In the data rows, 128 means zero.
Some points, one per row:
[157 159 136  83 129 192 111 159  85 160 145 130 154  57  78  82 105 156 146]
[ 75 181 138 119 138 149 153 157 115 118 154 142  96 147  57 133  79 155 169]
[177 119 104  96 164 172 130 188 102 178 118 169 189 131 179  75  79 204 176]
[130 133 139 152 136 128 144 121 159 135 106 125 143 118 165 137 158  98 111]
[155 164 158 140 138 118 122 108 125 163 121 150 108  98 106 117 145  99 130]
[211 141 131 143 152 108 111  65 160  79 195 133  99 118  65 145 100 168 201]
[ 53 106 139 135 142 183 153 148 194 104 136 193 144  74 174 167 151 142 145]
[105   6  81 158 112 172 155 199  97  62 141 135 174 215 245 124 150 190  77]
[131 118 159 160  96 115 131  94 154 124 100 139 181  69 179 114 190 100 119]
[ 83 105  69  80 164 136  87 140 133 107 125  53 105 143 152 171 141 169 136]
[ 18  94 187 189 162 157 111 128  90 138 178 146  80 101  69 201 199  67  97]
[169 174  80 107 158  56 105  81  57 130  71   0 134 165  85  89 144  94 110]
[ 52 166 255 197  85  42 173  21  91 125  44 136 114 147 112  72 195  43 137]
[135 223 155  67 117 150 135 108 105 127  47 167  64 208 208 104 128 126 107]
[ 84 101 143 180 147 175 180 152 164 179 151 126 116 127 127 194 118  93 111]
[227 106 151 145  90 139 166 140 185 163 107 190 255  73 218  52  81 167 185]
[ 95  72  70 112 170 200  70 214  16 129 229 115  72 139  79 143  85 196 116]
[119  45 130 151 109  98 118 139 118  90 179 153 115 115 124 155 121 125 121]
[102   0 142 195  99  53  97 151 107  31 253 203 115  74 154 178 118 121  84]
[173 126 125 137 139 106 117 100 151 112 169 117 118 126 102 133 113 145 163]
[152  62 152 145  91  96 132 137 124 126 167 169 137 103 126 143 103 107 142]
[122 137 126 117 127 119 116 114 137 144 119 120 130 104 122 138 133 123 146]
[113 132 129 132 158  96 111 110 117 104 139 117 101 132 105 164 149 114 136]
Here are 12 more points, each followed by its number:
[ 77 135 212 131  94 237 149 145  97 119 180 204 100  50  65 115 123 115 116] 0
[113 104 118 140 115  90 113 106 151  91 158 145 107  77  89 152 130 113 125] 1
[106 189 144  90  99 170 132 122 129 127  80 124  65 226 148 123 114 151 109] 2
[ 57  49 129 163 120  78 150 132 111  66 160  98 112 226 122 171 129  75 110] 3
[188 144 120 115 144  64 129 137 125 141 117 163 154 126 124  99 109 142 190] 4
[155 133  83  86 165 109 143 125 185 189 159 115  97 102  31 162  28 112 140] 5
[ 87 135 173 145 121 153 136 115 143 129 132 158  86 120 129 151 152 112 105] 6
[113 165 193 154  84 233 130 160  82 111 202 201 101  39  40 111 123 122 104] 7
[130 206 146  89 144 189 136 123 115 223 110 141 103 110  95 100 114 140 134] 8
[129 169 122 110 164 146 154 134 202 158 128 140 168  92 142 111 106 158 192] 9
[111  24 121 199 105  90 158 114 190  48 110 101 194 170 236 129 166 134  84] 10
[106  52 138 160 139 113 117 157  94  73 176 168 101 124 149 173 142 113 107] 11
Which of these numbered points is nearest to each point below by angle, seen from the average point of the first points? Its number follows each.
[114  89  96 160 136 142 109 161  98  89 149  95 125 141 167 148 195 122  76] > 11
[131 136 132 107 126 158 117 135 102 144 133 130 120 101 109 103 131 146 133] > 8
[ 79 119 108  84 104 178 176 183  47  83 138 113 129 227 159 113  84 169 104] > 2
[ 88 119 141 126 139 179 141 161 171 100 129 197 130  67 173 160 146 141 141] > 0
[102  67 133 131 148 202 120 168 132 166 212 160 101  74 103 164 128 150 103] > 0
[137 125  85  96 120 118  89 119 110 143  97  68 144 156 149 103 140 148 118] > 2
[119  83  76 138 126  64  99 129 172 101 155  70  71 105 113 190 153  82  53] > 1
[145  77  69  60 114 145 110 183  60 170 143  86 121 196 169 142 110 129  97] > 2
[135 180  28  71 156  95 160 133 251  58  81 101 198 128 161 127  43 181 139] > 9
[157 186 246 134  69 105 140 113 147  93 175 255  36 132  67 150  48 102 142] > 7
[154 181 108 101 154 149 126 150 119 163 114 134 111 121 118 120 118 147 149] > 8
[ 39 162 172 135 105 184 151 127 185 144 122 166  70 105 149 186 149 117 102] > 6
[ 63 142 100 135 149 123 154 160 169  69 159  99  84 201  98 174 109 122 110] > 3
[  0 255 255 146 103 146 171  42 135 126  78 149 105 120  76 141 191  45 140] > 6
[147 131  97  99 137 123  95 118 129 132  92  90 135 133 141 109 146 130 114] > 2
